Here are some numbered points:
[ 1.6  0.5  0.7  1.5  1.3 -1.3  0.4  1.2 -0.9  1.5 -0.2  0.1 -0.5 -1.1] 0
[-0.4 -0.8  1.3  0.1  0.7 -0.3  0.2 -1.2  1.   0.8  1.8 -0.9 -0.4 -1.6] 1
[ 0.9  0.5 -0.8  1.1  0.   1.5  0.6 -1.1  1.5 -2.2 -1.   0.1 -0.1  0. ] 2
[-0.9  0.2 -0.2  0.1 -1.4  1.  -0.4 -1.2 -0.8  0.3  0.5 -1.4  0.9  0.7] 3
[-0.7  1.6 -0.2 -1.9 -1.4  2.2  0.5  0.4  1.1 -1.3  0.9  1.   0.7  1.5] 4
[-0.3  0.3  0.6  0.6  1.9 -0.7  1.1  0.9  0.2  0.3  1.5 -0.7 -1.9 -0.6] 5
[-0.7 -0.6  0.9  0.1 -1.  -0.9  1.9 -2.   0.  -0.5  1.3  1.2  1.1 -1.8] 6
[-0.3  1.2  1.3 -0.9  0.5 -1.3  1.9  1.4 -0.2  1.3  0.7  0.2 -0.9 -0.3] 7
[-0.2  1.2  0.4  0.7  0.3 -1.1  0.7  0.4  0.9  0.7 -0.4  0.4 -1.3 -1. ] 8
[ 0.4  0.7 -0.4  0.2  0.7 -0.3 -0.4  0.4 -0.4  0.   0.6  0.1  0.6 -0.5] 9
[-0.8  0.   0.  -0.1 -0.8  0.7 -0.5 -0.6 -0.6  0.1  0.4 -1.4  0.5  0.6] 10
[ 0.1  0.4 -1.6  1.1 -0.8  0.4  0.3 -0.2 -1.2 -0.7 -0.5  0.2  1.7 -0.1] 11
[-0.2 -1.2  0.2  1.5 -1.4  1.6 -1.8 -0.9  0.1 -1.2 -1.8  0.8  1.2  0.6] 12
[-1.1 -0.1 -0.5 -0.3  0.6 -0.6 -0.4 -0.1 -0.7 -1.2  1.2  0.9 -1.  -0.6] 13
[ 0.9 -0.4 -0.6  0.9  0.7 -1.3 -1.   1.2 -0.2  1.1  0.3 -0.8  0.9 -1.4] 14
[-0.7 -0.7 -0.4 -0.7 -0.7  0.8 -0.5  0.5  0.1 -0.1  0.6 -0.1 -0.2  0.5] 15
[ 0.9  0.8 -0.9  0.  -1.1  0.2 -1.1  0.6 -0.1  0.   0.2  0.  -0.8 -0.5] 16
[-2.  -0.2 -0.4  0.1  0.3 -0.7 -0.8 -0.4 -1.  -1.3  1.3  0.8 -1.1 -1. ] 17
[-1.5  0.9  1.  -0.8 -1.7  1.2  0.1 -0.8 -1.   0.2  0.3 -0.9  1.4  0.5] 18
[ 0.5 -1.4 -0.8 -1.1 -0.1  2.   0.1  0.4  0.4 -1.5 -1.1  0.   0.3  1.1] 19
[ 0.8  0.6 -0.1  0.3 -0.9  1.   0.4 -1.1 -1.  -1.4  0.7  0.2  0.8  1.6] 20
[-1.1  0.8  1.1  1.3 -1.8  0.8 -1.6  1.  -1.   0.7 -1.3 -0.6  0.9 -0.1] 21
[ 0.8  1.7  0.5 -0.3  1.6 -1.1  1.7  1.7 -0.9  0.7  0.8 -0.5 -0.6 -1. ] 22
[-0.8  1.3 -0.4 -1.3 -0.5 -0.7 -0.6 -1.1 -0.3  0.8 -0.6 -0.2 -0.5 -0.5] 23
[ 1.2 -0.1 -0.9  1.  -0.1 -0.4 -1.4  1.1 -0.4  0.3  0.6 -1.5  0.3 -0.4] 24
[ 1.7  0.2 -1.4 -0.9  0.5  0.8  0.5 -0.4 -1.2 -1.5 -0.7  0.8  0.5  1.5] 25
[ 0.3 -1.   1.5  1.5  1.1  1.2  0.3 -0.8  0.   1.5 -1.7  0.4 -0.3  0.9] 26
[ 0.6  0.4 -1.   0.7 -1.  -0.3 -0.8  0.5  0.3  0.   1.  -0.2 -0.3 -1.3] 27
[ 0.9  1.6 -0.8 -0.3  0.9  0.4 -0.1  1.  -1.2  0.3  1.3 -0.2 -0.7  0.1] 28
[ 1.5  0.   0.3  0.1  1.7 -0.5 -2.2 -0.4  0.2  1.9 -1.5 -1.8 -0.1  1.5] 29
[ 0.9 -1.  -2.2 -1.1 -0.8 -0.9 -1.8 -0.4  0.4  1.9  0.9 -1.2  1.3  1.1] 30
[-0.2 -0.6 -0.5  0.5  0.1 -0.2  0.7  1.4 -0.6  0.4  0.2 -0.4  0.9  0.8] 31
Which three points above are nearest to each new point by angle? Their numbers follow each, nearest first.
[ 1.7  0.8  1.3  1.5  1.7 -1.5  1.1  1.2 -1.2  1.7 -0.5  0.6 -0.7 -1.2] 0 22 8
[-0.6 -0.8 -0.7 -0.6 -0.4  0.8 -0.3  1.1 -0.3  0.1  0.7 -0.6  0.   0.9] 15 31 10
[ 0.   0.8  1.4 -0.4 -0.1 -0.8  1.8  0.6  0.1  0.5  0.6  0.7 -0.9 -0.7] 7 22 8
[-2.2 -0.2  1.7 -1.1  1.1  1.2  0.5  0.8 -0.2  1.5 -2.1  1.8 -1.3  1.1] 26 7 8
[ 0.7 -0.1  0.4 -0.1  1.   0.1 -2.1 -0.8  0.2  1.2 -1.5 -1.4 -0.1  1.3] 29 26 30
[-0.7  0.9  0.5  1.2 -1.4  0.4 -1.5  1.  -0.6  0.9 -0.9 -0.6  0.4 -0.2] 21 24 12
[ 1.5  0.   0.7  1.5  1.7 -1.3  0.3 -0.2 -0.2  0.9 -1.3  1.6 -0.9 -0.5] 0 8 26
[-2.   0.8  1.7 -0.7 -2.   1.   0.1 -0.8 -1.2  0.7 -0.1 -1.   1.7  0.3] 18 3 10
[-0.5  1.2  0.7  0.7  0.5 -1.9  0.7  1.   0.4  1.5 -0.3  0.4 -1.7 -1.2] 8 7 0
[ 1.3  2.2  0.3 -0.5  1.5 -1.1  1.7  2.  -1.2  0.7  0.5 -0.4 -0.1 -1. ] 22 7 0
[-0.1 -1.  -0.2  0.2  0.6 -0.7  0.9  0.8 -0.4  0.2  0.4  0.   0.4  0.8] 31 5 7
[-0.3 -1.6 -0.3  0.8 -0.9 -0.4 -0.6 -0.3  1.6 -1.  -0.7  0.5  0.5 -0.7] 12 2 6
[ 0.8  0.3 -0.9 -1.1  0.   0.5  0.3 -0.7 -1.  -0.8 -0.5  0.7  0.6  1. ] 25 20 19
[-0.3 -1.6  0.7  2.1 -2.2  2.  -2.  -1.6  0.2 -1.5 -2.1  1.6  1.3  0.5] 12 21 2
[ 1.3 -0.2 -0.9 -0.9  1.3 -0.5  0.5  0.5  0.5 -1.   0.3  1.  -0.4  0.3] 25 19 28
[-0.5 -0.3  1.4 -0.7 -0.7 -0.5  1.8  0.5 -0.1  1.6 -0.2  0.8  1.   0.5] 7 6 31
[-0.6  1.4  0.2 -1.7 -0.9  1.9  0.   0.5  0.7 -0.7  0.4  0.6  0.2  1.3] 4 15 18
[ 1.4  0.3  0.8  1.6  1.2 -0.7  0.4  1.1 -0.8  1.6 -0.5  0.1 -0.2 -0.5] 0 22 14
